In the data rows, zero lies at 4.5, halfway between 4 and 5.
Here are some points, one per row:
[5. 3. 4. 5. 2. 6. 8. 6. 5. 3. 7. 7. 7. 7. 4. 6. 2. 5. 5. 8. 5. 4. 4. 2. 5. 3. 6. 5. 5. 6. 4. 6.]
[7. 5. 3. 4. 8. 5. 4. 7. 1. 2. 2. 3. 4. 0. 4. 4. 3. 8. 3. 5. 5. 5. 3. 3. 7. 4. 5. 5. 5. 4. 5. 8.]
[4. 7. 5. 5. 5. 5. 6. 3. 5. 2. 3. 4. 3. 3. 7. 3. 6. 0. 5. 7. 4. 3. 3. 4. 5. 4. 5. 2. 5. 5. 4. 7.]
[5. 2. 4. 4. 5. 5. 4. 3. 6. 4. 3. 4. 4. 4. 7. 5. 5. 2. 2. 5. 3. 4. 4. 5. 5. 5. 4. 3. 7. 6. 6. 5.]
[7. 4. 7. 3. 6. 4. 3. 4. 8. 4. 5. 5. 7. 3. 6. 3. 2. 1. 2. 5. 3. 4. 8. 3. 6. 3. 5. 3. 4. 6. 2. 2.]
[5. 4. 6. 6. 5. 5. 5. 6. 5. 6. 4. 4. 4. 4. 6. 3. 6. 5. 3. 5. 5. 5. 6. 5. 4. 4. 5. 3. 6. 4. 5. 4.]
[0. 5. 4. 3. 6. 6. 3. 2. 7. 4. 6. 5. 2. 5. 4. 4. 2. 3. 8. 7. 5. 7. 6. 4. 6. 8. 2. 5. 3. 3. 6. 6.]
[5. 5. 6. 3. 5. 4. 7. 7. 3. 0. 4. 7. 7. 4. 5. 2. 8. 3. 6. 4. 3. 4. 8. 5. 5. 7. 5. 8. 2. 5. 5. 1.]
[8. 4. 9. 2. 4. 6. 6. 3. 4. 2. 5. 2. 4. 2. 2. 2. 3. 6. 5. 4. 8. 6. 2. 4. 6. 7. 6. 5. 9. 4. 4. 5.]
[6. 4. 6. 1. 5. 5. 4. 6. 8. 3. 2. 5. 8. 7. 5. 1. 2. 2. 4. 4. 3. 3. 6. 6. 8. 7. 6. 6. 4. 6. 6. 1.]
[5. 5. 5. 7. 6. 4. 6. 7. 8. 6. 3. 3. 2. 4. 4. 3. 6. 5. 2. 8. 3. 7. 5. 5. 3. 4. 3. 4. 4. 2. 7. 4.]
[4. 5. 4. 5. 4. 5. 5. 3. 3. 5. 5. 4. 5. 6. 5. 5. 5. 5. 3. 3. 7. 3. 4. 4. 5. 4. 4. 5. 4. 3. 5. 3.]
[5. 1. 5. 4. 8. 7. 2. 5. 3. 7. 5. 7. 7. 3. 1. 3. 5. 6. 4. 6. 1. 7. 2. 9. 0. 4. 3. 5. 5. 6. 5. 1.]
[4. 5. 3. 3. 5. 5. 4. 2. 5. 5. 7. 6. 2. 5. 5. 7. 2. 4. 6. 3. 5. 4. 5. 5. 5. 7. 4. 5. 3. 6. 6. 5.]
[3. 4. 5. 2. 2. 1. 4. 6. 2. 6. 5. 2. 4. 6. 4. 4. 4. 4. 3. 2. 3. 6. 3. 5. 6. 4. 4. 4. 3. 3. 3. 7.]
[2. 8. 2. 2. 4. 3. 5. 4. 1. 5. 7. 2. 5. 7. 3. 4. 3. 4. 2. 2. 4. 4. 1. 5. 6. 3. 3. 5. 4. 2. 3. 3.]
[5. 4. 3. 3. 6. 5. 4. 4. 7. 6. 7. 4. 3. 5. 4. 5. 3. 5. 6. 5. 4. 5. 5. 5. 3. 6. 3. 5. 3. 4. 7. 3.]
[2. 6. 3. 3. 3. 4. 5. 3. 2. 5. 5. 3. 4. 6. 4. 5. 4. 5. 2. 3. 4. 4. 4. 4. 5. 3. 4. 5. 5. 3. 4. 4.]
[7. 4. 6. 7. 3. 4. 7. 6. 3. 5. 4. 4. 6. 3. 9. 4. 7. 3. 4. 3. 6. 2. 4. 5. 5. 2. 7. 2. 7. 6. 3. 5.]
[6. 5. 4. 6. 4. 5. 5. 2. 5. 4. 3. 5. 5. 5. 4. 6. 5. 5. 5. 5. 7. 2. 4. 4. 4. 5. 5. 6. 3. 4. 5. 4.]
[3. 6. 5. 4. 3. 6. 9. 7. 0. 5. 3. 6. 2. 5. 5. 2. 6. 6. 6. 4. 4. 4. 5. 8. 4. 8. 8. 5. 5. 5. 9. 3.]
[4. 5. 0. 7. 6. 3. 2. 7. 6. 6. 5. 6. 7. 6. 6. 8. 6. 4. 8. 4. 5. 2. 6. 4. 5. 2. 4. 3. 2. 4. 3. 3.]
[3. 4. 4. 1. 3. 0. 3. 6. 3. 5. 5. 1. 4. 5. 4. 4. 4. 4. 4. 4. 3. 6. 3. 6. 5. 5. 6. 4. 3. 5. 1. 7.]
[4. 1. 3. 5. 5. 5. 3. 4. 6. 3. 3. 4. 4. 5. 7. 5. 7. 3. 3. 3. 4. 5. 3. 5. 5. 5. 4. 6. 8. 5. 7. 6.]
[6. 8. 6. 6. 3. 3. 3. 5. 5. 6. 5. 6. 9. 4. 5. 7. 4. 6. 4. 4. 5. 4. 5. 5. 5. 7. 3. 5. 5. 3. 4. 6.]
[5. 5. 6. 5. 2. 8. 2. 7. 3. 1. 6. 5. 4. 9. 5. 5. 1. 6. 4. 8. 5. 2. 4. 4. 2. 4. 3. 5. 3. 7. 3. 6.]
[6. 4. 2. 4. 5. 7. 4. 5. 4. 1. 3. 4. 3. 0. 1. 3. 4. 6. 4. 2. 6. 6. 4. 4. 5. 5. 6. 2. 7. 4. 3. 6.]
[3. 4. 4. 3. 3. 3. 4. 5. 3. 6. 4. 3. 5. 5. 6. 5. 5. 6. 4. 4. 5. 5. 7. 4. 4. 5. 7. 5. 6. 5. 3. 5.]
[5. 5. 5. 6. 6. 5. 5. 7. 7. 5. 5. 2. 5. 5. 5. 3. 7. 5. 4. 7. 4. 6. 4. 5. 3. 3. 4. 3. 5. 3. 5. 3.]
[5. 5. 7. 7. 6. 6. 4. 6. 4. 5. 3. 5. 8. 4. 3. 3. 6. 2. 7. 6. 6. 5. 2. 7. 4. 3. 4. 5. 5. 6. 1. 4.]
[5. 4. 7. 3. 4. 5. 6. 6. 4. 5. 4. 5. 5. 4. 6. 2. 4. 4. 4. 4. 4. 4. 8. 6. 7. 6. 6. 4. 4. 5. 5. 2.]
[6. 7. 7. 5. 6. 3. 4. 3. 4. 2. 8. 8. 4. 2. 7. 3. 6. 3. 4. 4. 4. 5. 5. 3. 0. 0. 4. 3. 4. 4. 4. 5.]
[6. 5. 4. 4. 3. 2. 4. 4. 5. 5. 5. 3. 4. 4. 4. 4. 5. 4. 6. 5. 3. 3. 4. 4. 5. 4. 5. 6. 4. 4. 4. 6.]
[4. 3. 4. 5. 5. 4. 3. 4. 6. 3. 4. 5. 4. 5. 7. 4. 7. 3. 3. 3. 4. 6. 3. 5. 4. 4. 5. 5. 7. 5. 7. 5.]
[4. 3. 0. 5. 5. 8. 5. 6. 6. 2. 3. 3. 4. 1. 4. 4. 4. 6. 4. 0. 6. 5. 6. 5. 2. 4. 6. 3. 3. 4. 2. 7.]
[5. 0. 5. 4. 8. 6. 2. 6. 4. 8. 5. 7. 6. 3. 0. 4. 4. 7. 2. 6. 0. 8. 3. 9. 0. 4. 2. 6. 5. 6. 6. 0.]
[5. 7. 3. 4. 5. 6. 6. 2. 4. 4. 2. 5. 5. 6. 4. 7. 5. 5. 5. 4. 7. 1. 4. 3. 3. 3. 5. 7. 4. 3. 5. 3.]
[7. 6. 3. 0. 3. 3. 5. 6. 4. 7. 1. 3. 4. 7. 3. 3. 5. 4. 9. 3. 0. 4. 6. 1. 3. 0. 5. 9. 8. 2. 3. 7.]
[7. 6. 3. 5. 5. 4. 6. 5. 7. 4. 6. 3. 3. 5. 6. 5. 4. 3. 6. 5. 5. 3. 4. 5. 5. 4. 4. 4. 4. 4. 6. 4.]
[4. 1. 4. 6. 5. 4. 2. 5. 6. 2. 4. 5. 5. 5. 7. 4. 8. 3. 3. 2. 4. 6. 5. 4. 5. 5. 4. 7. 7. 5. 6. 5.]
[3. 5. 4. 7. 5. 4. 4. 2. 4. 4. 4. 4. 5. 3. 6. 6. 5. 6. 3. 7. 6. 2. 7. 4. 3. 6. 8. 6. 5. 6. 4. 4.]
[3. 5. 4. 4. 4. 3. 4. 4. 3. 5. 6. 2. 5. 5. 5. 5. 4. 5. 3. 4. 6. 5. 4. 5. 5. 5. 6. 4. 4. 5. 3. 5.]
[2. 4. 9. 9. 8. 6. 9. 1. 9. 5. 2. 6. 4. 8. 6. 8. 3. 9. 5. 3. 0. 6. 1. 0. 7. 4. 6. 0. 2. 8. 0. 5.]
[4. 5. 4. 5. 4. 3. 4. 4. 4. 4. 6. 3. 5. 4. 5. 5. 4. 5. 4. 5. 5. 4. 4. 5. 5. 5. 6. 4. 3. 5. 3. 5.]
[4. 7. 3. 5. 5. 6. 6. 2. 3. 4. 4. 5. 5. 7. 4. 7. 4. 5. 2. 4. 8. 2. 2. 4. 4. 4. 4. 6. 3. 3. 5. 2.]
[5. 5. 4. 4. 3. 4. 4. 4. 4. 6. 3. 3. 5. 4. 5. 4. 5. 6. 6. 5. 4. 4. 7. 3. 3. 3. 7. 7. 7. 4. 3. 6.]
[5. 7. 5. 6. 2. 0. 0. 4. 4. 6. 4. 9. 8. 4. 2. 9. 5. 5. 3. 6. 5. 5. 5. 3. 6. 8. 3. 1. 7. 4. 5. 4.]
[3. 4. 5. 4. 6. 5. 4. 4. 6. 5. 5. 3. 4. 5. 4. 4. 5. 5. 6. 7. 5. 6. 5. 5. 4. 6. 3. 5. 4. 3. 5. 4.]
[5. 4. 4. 4. 6. 5. 4. 4. 5. 6. 6. 5. 4. 5. 3. 5. 3. 5. 6. 5. 4. 6. 4. 6. 3. 5. 3. 6. 4. 5. 5. 3.]
[5. 3. 6. 6. 4. 5. 6. 4. 4. 7. 5. 4. 4. 2. 7. 5. 5. 4. 3. 4. 4. 4. 8. 4. 5. 5. 5. 2. 5. 5. 4. 4.]
[7. 3. 6. 4. 2. 2. 4. 4. 5. 6. 4. 4. 3. 5. 2. 4. 5. 4. 5. 2. 4. 4. 2. 3. 5. 4. 2. 5. 2. 2. 6. 8.]
[7. 5. 3. 4. 5. 3. 5. 6. 7. 6. 8. 6. 2. 5. 4. 7. 2. 5. 5. 2. 4. 5. 5. 6. 6. 4. 2. 6. 3. 6. 7. 3.]
[5. 7. 5. 4. 4. 6. 9. 5. 1. 8. 4. 5. 2. 2. 6. 4. 4. 5. 5. 6. 4. 3. 6. 7. 4. 6. 7. 1. 4. 5. 7. 3.]
[0. 5. 5. 4. 5. 6. 4. 2. 6. 5. 5. 5. 2. 5. 5. 4. 3. 3. 7. 6. 5. 7. 7. 4. 6. 7. 3. 4. 4. 3. 6. 6.]
[8. 4. 5. 3. 4. 4. 5. 4. 5. 5. 0. 5. 4. 6. 4. 7. 6. 4. 7. 4. 7. 3. 5. 3. 1. 4. 5. 6. 4. 4. 5. 7.]
[3. 4. 6. 5. 6. 6. 4. 3. 3. 5. 4. 7. 5. 3. 3. 4. 4. 2. 6. 6. 3. 6. 3. 7. 3. 5. 3. 4. 5. 6. 4. 5.]
[5. 3. 6. 6. 3. 3. 4. 3. 5. 6. 7. 4. 4. 5. 3. 4. 5. 5. 4. 3. 6. 3. 3. 4. 7. 5. 3. 5. 2. 2. 5. 5.]
[3. 6. 4. 7. 3. 5. 5. 1. 3. 5. 8. 4. 4. 6. 3. 5. 3. 5. 0. 3. 7. 2. 1. 4. 8. 5. 2. 4. 1. 1. 6. 2.]
[4. 2. 0. 5. 4. 6. 3. 6. 5. 2. 4. 4. 3. 2. 1. 5. 5. 6. 6. 2. 6. 6. 6. 3. 5. 4. 6. 0. 6. 4. 3. 4.]
[1. 6. 7. 6. 4. 6. 4. 4. 3. 4. 4. 6. 4. 4. 5. 5. 4. 1. 8. 4. 7. 6. 6. 5. 8. 5. 5. 4. 5. 5. 3. 7.]
[3. 4. 5. 2. 0. 6. 3. 6. 4. 3. 5. 4. 6. 4. 6. 4. 1. 7. 4. 9. 7. 3. 3. 3. 2. 2. 3. 7. 4. 9. 5. 4.]
There is one direction along which these points spread out most. Take the direction at right angles to it along which they spread out most. Then take the direction at right angles to both along which they spread out most. Go by this last direction. How many in every 100 of the points above lie lower along it than each point below? Answers are rounded to whole numbers. More than half of the points above lie lower than the first one.
[3. 4. 6. 5. 6. 6. 4. 3. 3. 5. 4. 7. 5. 3. 3. 4. 4. 2. 6. 6. 3. 6. 3. 7. 3. 5. 3. 4. 5. 6. 4. 5.] 72
[6. 4. 6. 1. 5. 5. 4. 6. 8. 3. 2. 5. 8. 7. 5. 1. 2. 2. 4. 4. 3. 3. 6. 6. 8. 7. 6. 6. 4. 6. 6. 1.] 67
[3. 4. 5. 4. 6. 5. 4. 4. 6. 5. 5. 3. 4. 5. 4. 4. 5. 5. 6. 7. 5. 6. 5. 5. 4. 6. 3. 5. 4. 3. 5. 4.] 49
[4. 5. 4. 5. 4. 3. 4. 4. 4. 4. 6. 3. 5. 4. 5. 5. 4. 5. 4. 5. 5. 4. 4. 5. 5. 5. 6. 4. 3. 5. 3. 5.] 44
[6. 5. 4. 4. 3. 2. 4. 4. 5. 5. 5. 3. 4. 4. 4. 4. 5. 4. 6. 5. 3. 3. 4. 4. 5. 4. 5. 6. 4. 4. 4. 6.] 15
[0. 5. 5. 4. 5. 6. 4. 2. 6. 5. 5. 5. 2. 5. 5. 4. 3. 3. 7. 6. 5. 7. 7. 4. 6. 7. 3. 4. 4. 3. 6. 6.] 89
[4. 7. 3. 5. 5. 6. 6. 2. 3. 4. 4. 5. 5. 7. 4. 7. 4. 5. 2. 4. 8. 2. 2. 4. 4. 4. 4. 6. 3. 3. 5. 2.] 48
[6. 5. 4. 6. 4. 5. 5. 2. 5. 4. 3. 5. 5. 5. 4. 6. 5. 5. 5. 5. 7. 2. 4. 4. 4. 5. 5. 6. 3. 4. 5. 4.] 66
[3. 6. 5. 4. 3. 6. 9. 7. 0. 5. 3. 6. 2. 5. 5. 2. 6. 6. 6. 4. 4. 4. 5. 8. 4. 8. 8. 5. 5. 5. 9. 3.] 36
[5. 1. 5. 4. 8. 7. 2. 5. 3. 7. 5. 7. 7. 3. 1. 3. 5. 6. 4. 6. 1. 7. 2. 9. 0. 4. 3. 5. 5. 6. 5. 1.] 18
[5. 3. 4. 5. 2. 6. 8. 6. 5. 3. 7. 7. 7. 7. 4. 6. 2. 5. 5. 8. 5. 4. 4. 2. 5. 3. 6. 5. 5. 6. 4. 6.] 84
[4. 2. 0. 5. 4. 6. 3. 6. 5. 2. 4. 4. 3. 2. 1. 5. 5. 6. 6. 2. 6. 6. 6. 3. 5. 4. 6. 0. 6. 4. 3. 4.] 26
[6. 7. 7. 5. 6. 3. 4. 3. 4. 2. 8. 8. 4. 2. 7. 3. 6. 3. 4. 4. 4. 5. 5. 3. 0. 0. 4. 3. 4. 4. 4. 5.] 79
[3. 5. 4. 7. 5. 4. 4. 2. 4. 4. 4. 4. 5. 3. 6. 6. 5. 6. 3. 7. 6. 2. 7. 4. 3. 6. 8. 6. 5. 6. 4. 4.] 90
